In the rows, zero is written as 128.
Each row of Y is roughly a mix of the hidden directions of one of 3 groups.
Y:
[[108 113 179 108 164 134 137 172 177 120]
 [157 153  87 171 132 144 132 171 110 172]
 [131  78 134 104 131 146 156  78 119  76]
 [132 145 170 160 122 102 110 176  89 168]
 [171 100 171 152 128 106  80 116 166 135]
 [137 142 129 109 155 112  96 206 125 100]
 [131  93 116 103 168  64 158 135 150 147]
 [122 148 157 102 143  87 161 163  88 169]
 [123 153 150 144 183 162 109  91 126  81]
 [113 107 121 177 157 101 167 117 163 172]
 [128 175 152 100 178 169 148 125 162 139]
 [148 139 150 108 142 144 106 140 195 178]
 [134 170 167 114 148  80 178 138 128 153]
 [162 117 169 151 148  83 139 101 132  77]
 [127  97 126 159 150  90  72 127 167  98]
 [134 101 176 173 120 132  65 142 126 119]
 [ 82 109 101 144  73 132 127  82 100 116]
 [123  79 127 133 168  91 162 132 144 179]
 [104 111 131 154 178 161  78 134 149  91]
 [140 144 128 145 202 108  96 160 151 147]
 [160 135 115 150 124 133  75 102 193 133]
 [ 73 122 146 103 159  83 127 118 136 175]
 [100 105 120 161 135  93 191 102 100 142]
 [ 55 117 159 114 130 110  82 140 120 113]
 [ 68 114 153 131 132  95 162 148  97  91]
 [174 109 100 130 134 136  93 162  67 131]
 [151 105 123 101  79 183 146  93 153 130]
 [ 73  82 111 131  86 136  97 102 106 123]
 [152  96 117 159 138 146  86 126  67 157]
 [122 149 154 176 102 168 112 149 137  74]
 [165 158 130 177 106 108  80 120 109 162]
 [135  87 115 131 176 157 107 176  89 141]
 [ 80 109 143 114 161  75 115  90 131 158]
 [141 178 102 175 110 147 155 166 154 111]
 [160 105  91 131 124 122  94 173 167  85]
 [153 134  89 128 142  84  93 159  90  90]
 [155 137 117  72 122 109 155  79 171 122]
 [105 103 139 128 178 144 123  97 111  64]
 [137  78  79 135 116 141  90 121 111 177]
 [115 117  79 152 121 111  60 122 112 158]
 [135  70  82 141 111 115 141 123  96 173]
 [145  87 181 118 142  98 142 144 180 108]
 [121 117 112 136 103  74 114 178 118 180]
 [ 93 171 108 178 142  86 141 122 162 137]
 [151 124 131  73 114 140  92 154  86  85]
 [165 128 105  98  51 141 118 112 141 132]
 [107  97 122 130 161 138  61 134 176 131]
 [114 131 104 127 118 142  75 157 142 195]
 [139 119 156 145  92 191 114 136 111  80]
 [127 186  88 144 128 113  83 150  90 137]
 [121  86 106 132 103 140 108  79 123 187]
 [163 130 107  91  57 140 135 150 104 119]
 [108 162 128 116 162 166 167 103  83  96]
 [155 116 116 144 164 137 171 179 107  84]
 [169 115 154 104 119 180 122 122 180  99]
 [150 153 108 120 130 122  92 125 155 204]
 [ 76 145 152  97 135 114 136  88 158 173]
 [147 142 158 121 175  87 129 136 177 167]
 [ 92 164 133 166 117 110 143 106 175  83]
 [ 90 182 123 135 118 113 136 150  73  94]
 [118 131 179 158 161  81 121 174 123 108]
 [119  80 107 141  92 148 149  74 107 159]
 [ 85 129 156 127 172 111 142 174  86 107]
 [ 87 127 131 150 154 127 155 161  77  81]
 [123 117 157  69 120 137 169 175 154 110]
 [106  59 112 102 134  80 117 149 132 148]
 [114  55  91 141  99 111 132 143 129  95]
 [113 178 103 124 130 103 105 193 105 112]
 [114 132 168 140 158 125 157  69 153 169]
 [135  91 134 198 135 135 161 158 144 101]
 [106  85  82 125 156 117  81  90 109 121]
 [148 172 136 162 136 102 156 102  92  79]
 [109 138 122 103 154 202 140  92 128 100]
 [204 158 108 127 130 163 152 129 123 149]
 [111 121 114  91 160 144  99 145 179 178]
 [126 185 138  93  85 173 121 123 138 100]
 [116  58 167 141 139 121 134 146 122  81]
 [144 166  95 150  73 126 136 129  83 160]
 [104 138 185 121 156 179 155 121 109  97]
 [131  92 117 146 130  84 182 102 127 175]
 [123 150 132  54 124 130 127 183 114 139]
 [110 123  97 137 110 139  56 138 147  84]
 [123  90 111 134 118 162  65  92 158 143]
 [123 136 165 109  89 199 116  99 122 129]
 [129 167  66 130  86 107 167 130 111 133]
 [148 144 175 107 181 157 148  84 121 121]
 [158 114 166 155  75 144 127 140 171  95]
 [ 77  98 121 165 177  98 134 134  98 142]
 [ 95 122 144 111 140 129  71 139  70 158]
 [115  97  82 174 117 137 149  78 102 145]
 [120 145  99 131  79 103 159 104  78 163]
 [ 96 173  95 133 121 166 137 136  69 141]
 [109  58 166 117 146 109 111  98 114 106]
 [142 147 142 137  90 177 135 157 133  66]
 [142 110 137 182 117 160 160 179 138  96]
 [118 108 153 132 174 134  62 140 160 153]
 [134 148  97 114 152  90 165 129 162 186]
 [146 131 151 165 164 114  88  84  85 108]
 [ 90 140 104 137 131 154  90 147  71 165]
 [151 108 107 119 144 110  83 165  65 119]
 [109  69 180 145 126 171 124 142 105 130]
 [110  90 100 139  78 120 113  70 143 150]
 [150  85 130 150 129 132  80 115  76  90]
 [109 189 108 145 122 146  77  97 107 144]
 [129 142 122 164 121 139 113  93  52 106]
 [137 117  86 142  71 118 146  77 121 158]]

Here is one row of each group, with its name. Which group are the others in?
[ 73 132 157 124 148  97 135 171 103  88]	E
[153 156 100 192 117 158 161 135 152 149]	B
[136  86 140 121 117 115  84 155 180 171]	W

[130  62 149 131 147 105 166  97 163 119]	B
[ 64  97 168 120 155  90 139 132 144 141]	B
[126 142 143 140 104 160 161 188 150  82]	B
[115 154  81  79 153 163 155 100 141 148]	W
[129 142 164 168 167 152  69 111 115 112]	W
[103 112 112 134 168  77 110 128  67 136]	W
[147 192 121 144 108  93 167 161 147 136]	W
[167 123  79 147 153 101 117 173  94 149]	B
[144  93 148 125 117 172  91 155  70 119]	B
